[148 132 152 109 147]	152, 152
[104 137 149 136 124]	149, 149
[122 141 146 154 114]	146, 154
[111 117 131 157 116 132 134]	157, 157
[153 134 117 116 100]	117, 153
[121 133 150 125 142]	150, 150
[105 125 129 155 138]	129, 155
[121 131 120 117 154 125 103]	117, 154
[144 152 134 112 125 129 129]	112, 152
---
137  129  125  128  127  129  130
152  127  129  127  123  127  131
150  128  128  127  131  128  126
-> 127

123  132  134  138  146  113
130  121  126  108   99  139
117  131  135  136  144  110
-> 99

127  127  133  123  138  123
120  130  137  120  136  130
141  127  106  126  145  136
-> 136

123  139  122  129
135  129  122  117
140  129  152  100
-> 122

132  117  104  152  143  113  126
136  126  113  154  139  132  129
123  133  131  119  128  124  125
-> 132

106  141  133  108  119  131
119  127  112  132  129  141
116  133  124  107  130  144
-> 129
---
Q: [133 133 144 154 151]
A: 144
Q: [130 126 153 107 131]
A: 153
Q: [105 121 120 139 130]
A: 120
Q: [104 122 119 101 103]
A: 119
Q: [116 105  99 154 152]
A: 99
Q: [122 147 130 155 108]
A: 130
Q: [131 116 142 103 102]
A: 142
Q: [109 114 152 147 125]
A: 152
Q: [127 111 142 131 152]
A: 142
---
Q:
[[131 128 140 124 128 125 118 121 124]
 [128 121 128 115 126 120 119 129 124]
 [133 144 136 125 106 107 143 142 127]
 [128 112 132 130 121 115 121 131 124]
 [128 126 132 124 126 113 131 126 124]
 [131 125 132 120 117 109 119 126 120]
 [136 125 135 124 128 115 120 113 124]
 [127 121 132 118 127 120 119 127 124]
 [128 125 132 124 126 127 113 126 124]
 [117 125 122 135 125 107 119 126 124]]
A: 117

Q:
[[120 122 124 134 122 136 132 128 142 126 131 120]
 [104 137 118 142 116 127 143 122 141 117 145 134]
 [122 121 131 130 127 134 127 123 133 136 128 116]
 [122 121 129 131 126 134 129 124 135 134 129 116]
 [131 126 132 126 130 129 126 127 126 133 127 126]
 [128 127 129 129 128 130 126 128 130 131 129 122]
 [109 133 115 143 112 134 143 131 153 114 147 128]
 [115 112 136 121 126 137 120 113 123 144 121 118]]
A: 115

Q:
[[140 122 135 124 127 130 126 127 129 122 127 127 141 129]
 [123 145 136 134 127 130 127 128 131 126 128 123 140 128]
 [129 130 132 130 127 128 127 129 120 131 128 129 105 126]
 [127 127 120 126 126 126 127 130 131 122 128 126 136 125]
 [137 135 139 131 129 127 128 127 125 130 127 122 127 127]]
A: 137

Q:
[[118 129 134 138 117 118 125 150 115 129 134 127 133]
 [141 127 143 129 133 118 127 123 132 133 129 118 105]
 [128 107 126 134 122 120 129 117 146 130 130 128 127]
 [143 131 118 139 130 112 117 125 118 120 110 132 119]
 [133 127 143 106 116 131 121 120 115 119 131 116 116]
 [129 144 150 111 113 136 135 130 106 132 125 125 133]
 [123 106 131 126 123 123 130 122 132 124 138 125 128]
 [140 130 127 128 122 135 138 131 122 133 120 144 124]
 [131 130 108 121 135 128 115 119 139 127 128 136 120]
 [119 101 133 126 127 121 127 124 128 125 131 121 129]
 [112 130 127 110 115 143 129 155 120 131 150 135 139]
 [140 133 125 127 143 133 139 114 125 130 114 127 130]]
A: 140

Q:
[[133 131 127 126 122 121 125 124 130 125 124 124]
 [134 133 126 118 129 133 124 123 120 123 124 124]
 [127 129 130 126 127 124 129 124 128 130 121 128]
 [128 139 118 138 146 136 121 121 140 122 131 115]
 [127 129 132 122 119 122 128 130 127 128 131 127]
 [134 130 127 125 122 122 124 125 129 124 125 123]
 [120 115 143 120 110 118 138 135 115 140 117 150]
 [124 125 127 139 132 126 127 124 133 129 116 133]
 [118 124 129 137 134 134 133 137 132 134 140 134]
 [121 116 141 121 113 120 136 133 116 137 118 147]
 [120 120 132 142 121 115 132 131 136 134 120 139]
 [128 125 125 132 136 138 127 129 123 127 127 133]]
A: 128

Q:
[[131 132 150 128 128 142 114 143 130 112 136 129 119]
 [126 125 122 116 116 123 115 113 123 121 120 126 117]
 [132 149 122 118 118 127 137 130 123 142 136 126 140]
 [137 124 118 123 120 142 121 112 124 129 125 138 135]
 [125 120 130 150 125 117 122 114 135 126 126 123 119]
 [132 133 130 116 142 135 120 115 127 151 141 130 118]
 [130 128 120 138 127 120 113 112 116 121 129 116 124]
 [132 128 120 132 141 148 142 113 121 126 126 144 123]
 [134 127 124 106 133 147 126 141 126 124 141 118 125]]
A: 134

Q:
[[124 131 132 124 138 146 118 123 134 143 134 156]
 [129 125 121 124 124 126 126 133 143 136 127 120]
 [131 124 119 124 121 123 127 135 144 134 126 112]
 [129 124 120 122 124 130 123 133 148 141 128 123]
 [127 127 126 124 129 134 123 129 139 138 130 134]
 [130 125 122 126 123 123 128 132 137 130 126 117]
 [131 124 120 126 120 119 130 135 139 129 125 109]
 [126 133 138 134 135 130 131 121 106 117 130 141]]
A: 126

Q:
[[128 131 125 123 130 126 129 130 126 131 128 128 145 129]
 [132 130 124 130 123 124 132 130 131 133 138 135 114 128]
 [125 127 126 125 130 128 127 125 130 134 134 127 125 127]
 [127 127 128 127 130 130 126 128 127 133 136 128 117 127]
 [129 124 130 130 127 128 129 126 130 106 106 128 135 130]
 [131 125 131 131 127 127 129 129 126 136 138 127 116 130]]
A: 131
---
[121 143 137 114 107] | 143, 137

[[131 128 113 122 126 119]
 [124 134 131 130 129 133]
 [131 110 149 138 129 133]] | 149, 138

[150 118 139 122 137 152 142] | 152, 150

[132 101 142 114 139 112 102] | 142, 139

[[129 126 127 135 104]
 [137 145 134 126 104]] | 145, 137

[125 138 130 154 128 108] | 154, 138

[127 117 105 128 126] | 128, 127
---
((138, 133, 136, 102), (128, 128, 128, 128), (130, 128, 124, 127)) yields 124
((125, 118, 134, 127, 108, 137, 130), (132, 118, 129, 121, 110, 157, 132), (114, 125, 120, 142, 131, 121, 130)) yields 120
((147, 142, 123, 131), (157, 143, 123, 137), (126, 121, 127, 126)) yields 127
((109, 150, 133, 101, 123, 123, 122), (128, 146, 111, 110, 128, 153, 116), (118, 146, 103, 113, 112, 128, 123)) yields 103
((110, 147, 133, 101, 133), (120, 130, 123, 103, 137), (113, 122, 118, 152, 140)) yields 118
((104, 134, 142, 100, 125, 131), (125, 135, 118, 125, 119, 137), (131, 123, 122, 129, 134, 121)) yields 122
---
133,117,125,120,116
103,111,112,114,128
Answer: 116

149,128,136,134
134,147,121,140
131,141,139,132
Answer: 140

118,126,126,117,134
109,130,124,109,130
147,102,102,147,145
Answer: 130

129,131,149,119,126
128,129,149,119,126
Answer: 126

124,119,105,114,115
144,129,136,130,134
Answer: 115

120,98,129,146
153,126,120,106
121,153,149,134
Answer: 106
---
[143 109 104 153 135 135] ==> 109
[133 137 150 126 142  99] ==> 137
[106 157 146 110 112 127] ==> 157
[125 118 102 100 122 129] ==> 118
[154 124 124 118 129 114] ==> 124
[149 145 150 103 132 130] ==> 145
[153 114 109 140 106 141] ==> 114
[154 138 115 122 113 105] ==> 138
[136 143 117 138 156 155] ==> 143
[141 144 146  98 118 114] ==> 144
---
[[128 143 123 132 116]
 [152 125 148 147 128]] → 143

[148 116 133 123 149 100 135] → 116

[[137 148 149 142 140]
 [118 118 119 112 129]
 [127 136 139 141 144]] → 148

[[100  99 124 107]
 [123 142 146 112]] → 99

[140 118 139 122 104 135] → 118

[[127 116 133 140 140 128 140]
 [126 123 152 110 132 124 117]] → 116

[145 133 100 123 127 114 155] → 133

[[128 127 129 129 127 125]
 [128 156 151 123 121 118]] → 127

[152 110 131 143 140 155 149] → 110
---
[129 132 138 150 118 137] ==> 137
[153 116 124 122 106] ==> 106
[157 135 127  99] ==> 99
[109 113 112 140 142 145  99] ==> 99
[119 135 133 124 146 152] ==> 152
[150 106 136 125 144 124 138] ==> 138
[133 127 140 139 129 105] ==> 105
---
[[158 117 109 106 153]
 [119 136 120 125 151]] yields 151

[[138 132 132 112 108 118 132]
 [123 126 118 113 116  99 125]
 [148 132 146 120 125 125 108]] yields 125

[[145 113 121 141 128 104 132]
 [143 112 120 139 132 105 133]
 [135 119 123 148 130 105 128]] yields 133

[[142 115 136 139 135 138]
 [151 142 138 112 106 115]
 [124 123 131 147 110 129]] yields 115

[[140 110 111 155 141]
 [106 126 121 139 141]] yields 141

[[116 126 128 152 109]
 [109 146 151 105 133]] yields 133
